Each path below is one point turned by a fixed rotation once a step. After each direction that follows a path, write how fast that rotation turns it, in degrees a step (0 if it stays still).
Each turn is a multiple of 5 degrees from 10 to 175, or 0.
Each row of a path follows its step; steps can be skipped.
Path 1:
step 2: [ -7   5 -17  -6  18  -3  -8  -3  -6  -1 -11 -18  26   6 -30   1   9  19
  11   4  19   0   9  10   9  -9   2   2   3  18   5 -25   1   3 -12  -2
 -21   2   7  -8 -19  25  16 -22]
step 6: [-26  -3   5   0  -1 -13   7 -18   5  13  13  26   7  23  -8  -2  -6  16
 -15  -1   6 -10 -21 -11 -13 -13 -22   8   8  -1   1 -11   0   6  14  -9
   8   8  22  14   1  -1  -6  37]
step 7: [ 17   3  14  -4   8  12  14 -26 -17   5   6   2  23 -20  16   2  -2   4
   3 -22  -2  -9   2  14   0  -6  18   7  30 -25   1 -18  -5  15  -2   0
   6  20  -1   0  -3   5  27  -6]
step 9: [-23  22  12  -8   8 -17  -2 -10  16  -4  15  11   0  13 -14  -3 -13 -14
  15 -16  -1 -12 -13 -14 -27  -3   5   5   1 -17   3   7  -6 -18   8  26
 -12 -16  19 -16  -1  15  -6 -11]
step 16: [  6 -12 -10 -15 -14  -7  -6 -12  25  12   5   7 -18  17  17 -26   3  -8
 -13  -2  -6  16  -4 -10 -10 -25  -1 -22  12   9   1  38   1   7   0 -20
  -3  -6 -10 -10 -10   6  -9   3]
step 19: [ 11   4   9  -4  11 -15  13  -2  13  -8   9   9   4   2  14   2   4   9
 -19   1  -8  11  -3 -18  15 -10  20  12  24  18 -10  13 -18 -16   9   0
  35  -2   7 -22 -15  19  14  -5]
step 20: [ -8  12   3  -6  12   5  -7   7  16   1  -8 -15  24   1  11  15 -16   9
  26   0   2  -6  24  -9   5   5   9 -12   3  -8 -22   1  17 -18  -3  -5
 -10  -3 -13  23  -3  32 -10 -22]
step 27: [ -5  -6   0   9  -9  -2   9  34  14  -3  11  14 -14  -2  -8  -8  21 -24
  -5 -15  -2  -7   7 -19 -24  -8 -15   3   7   6 -18   9  17 -12  14  23
 -23   6   9  12 -14   5  10  -6]
step 31: [ -9   2   7 -31  -8  -1  -2  12 -10  -8  17 -11  16  25  -3  -2   6   1
  12  11  -1   1  -7  -5  10  12   6 -10   5  -5 -25  -6 -12  29   1   3
   9  18   3 -28  15  17   5 -27]
Directions:
[ 1 -2 -3  2  1 -8 -2  9  1 -4  3  5 -5 -1  3 -3 -3  3 -1  1 -3  3 -3 -6
  2  1 -4  3  9  3  1  5  4 -6 -7  2  0 -4  6  3  1 -1  3  9]
135
[-7  5  2  3  7 -1 -4  7  0  4 -5 -3 -1  0  3 -5 -1 -8 -4 -6 -2 -4  0  1
 -4 -1  3  3  0  5  5  4  7  5 -1  1 -7 -8 -4 -3  0  0  2 -6]
60
[-3  4  1  2 -9  0  9  8  0 -3  2  2  3 -1  2 -3 -1  4  2  4  3 -3 -6 -1
 -1  5  5  2 -2  6  4  2 -9  3  7  0 -5  1  1  1 -6  0  8 -2]
175
[ -2   7   4   0  -2   4  -4  -5  -2   0   1  -7 -10   0  -1   0  -1  -6
   0   6   0   6   7  -5   0  -3   3   2   0   6  -1   4  -1  -4   2  -3
  -2   4  12  -1  -4   6   1   0]
100
[ 0 -7  1  2 -4 -4 -2  3  3 -3 -8 -4 -2  2  4  8  7  1 -5  2 -4 -1  1 -5
  2  3  2  2 -1  2 -7  8 -2 -1  2  2  2  0 -3  8  4 -1  0 -9]
10
[ -4   4  -1  -3   0  -2  -3   4   0  -3   3  -1   2   2  -1  -5  -4   0
   5  -3  -7   7   6   1  -5   3  -5  -6   2   0  -5   4  -3  -7   9  -1
  -2   3  -3  -2   0 -10  -5  -5]
65
Path 2:
step 6: [ -6 -10   1  12  -8 -11  19  -4   5  10 -12 -15  14  -8  -9   5  17  13
   0  -4 -23 -14 -18 -20  14 -10   2  33   4  -2   7 -27  10 -14   8  -7
  -4  -8  20   6  28  -1 -18  13]
step 7: [ -8 -17  26  -8  18  10  14  -7 -16 -26 -15  14  15 -19 -14  -2  12  15
 -15 -12  -3   1  -9 -18  10 -24 -14   2   9  28  -2   9  -1   7   3  -7
  -6  -2  13  -3 -20   3 -18  10]
step 12: [ -9 -16   2  15  -2  -9  21  16  -1   7 -10  24  18   0 -17 -14  -6  12
 -15 -13  -7  10   6 -16   8 -13 -27  13  10  12   1 -24  11  -3 -14  -8
  10   8  28   8   6  10 -24   7]
step 13: [-23 -13  19   7  -7   8 -21   9 -12 -16 -10  -4   4   4  15  11  27   2
  11  -2   3  -8 -14 -35   5 -21 -10  18   8   2 -15  12   5   2  17  -3
  -1   3  18   6  -1   3 -24  20]
step 15: [ -5  -5  14 -10  -2  -2  34  23   4  10  -7  -9  21  -2  -4   6  12  -1
   3  -5  -1  -7 -14   7  -4  -9  -6  24 -19   4   4 -15  15  -1   2 -16
  19 -20  26  11  23  15 -23 -12]
step 23: [ -3 -17  -5   4 -17 -22  18 -31 -10 -24  -9 -10  -3  -2 -11  11  22   1
   0   2 -28  -4  -6  -6 -18 -19 -27   7  11   8   1  -5   9  -2   3  -8
  -9  -7  11   2  -5   1 -23  24]
step 25: [ 12 -15   7 -19  11  10   7  28   0 -17  17   9  -7   9   0  24  14   9
   4  -7   6   3 -15 -18   7 -18 -24  23  14  -2 -13  -5  31   8   6   7
  17   4  18  12  -2   3 -10   2]
step 31: [ 13 -27  20  -3 -16   6  14  15  14   2 -12  -3   0 -30  15   8  17   4
  14   2  -1  -5  -7 -12   1  -4  -3  28  13 -28  12   3  28   0   1  -2
  12   4  19  16  -1  -6  -5  -6]
step 36: [ -3  -6   9  -7 -11  14   8  10 -13  -3 -14 -14  19 -11   1   8  34   8
   8   0 -11 -15 -19 -11   5 -28 -21  25  -4   4  21  13  11 -10   3  -4
 -13   4  -7  -8  -9  -6 -20 -24]
Directions:
[ 6  0  6  7  5  5 -3  0  0  7 -2  2  1 -7 -4 -7  0  6  6  2 -1  1  5  5
  4 -2  2  3  4  6  7 -5  0 -2 -2  2 -2  2 -2  0 -9  3  2 -2]
145
[ 0  1 -1 -3  9  1  7  0  1 -3  2 -5 -2 -3 -4 -1 -4 -1 -1 -1  5  2  0 -2
  5  5  0 -2  1  8 -1 -3 -3 -3  7  1  4 12  4  4  3 -9 -3 -2]
80
[  0   3   2   1   0   4   4  -4   8  -9   5   1   1   1  -6   2   5   4
   9  -7   1  -4   3  -2  -1  -4   4  -3   0  -2  -4  -1  -2 -10   0  -2
   3  -8   7  -1   0   1   5  -1]
40
[-7  2 -9  7  3  3 -1  0 -4  0  2 -2 -2  1 -7 -2  9 -2  3  4 -7 -3  0 -8
  1 -7  3  1 -1  5 -2  2 -2  0  3  4 -4  0 -7 -5  2 -4 -5  3]
110
[ 7  2 -4 -6  2  2 -7 -2  5 -5  3  8 -4 -6  9 -1 -2  0  6  1  7 -2  0 -4
 -1 -6 -3  6  2  3  1  8  1  2 -1  1 -3 -2 -3  2  3 -6 -2 -2]
125
[  4  -3  -4   8  -1 -10   3   0  -3   1   4   5  -4   3  -4   3  -5  11
   3   0   0   9  -3  -3  -5  -1  -1  -2  -7   6   4   7  -1  -1  -3  -2
   0   3   1   3   3   2   3  -1]
160
[  4   2   2  -3   4   4   3  -1 -10   3  -8   4   3   2   4  -5  -4   4
  -2   0   3  -2  -1  -4   0  -1   7  -1  -4   1  -3   3   1  -3   8   7
   2  -5   3  -1   5   3   3  10]
55
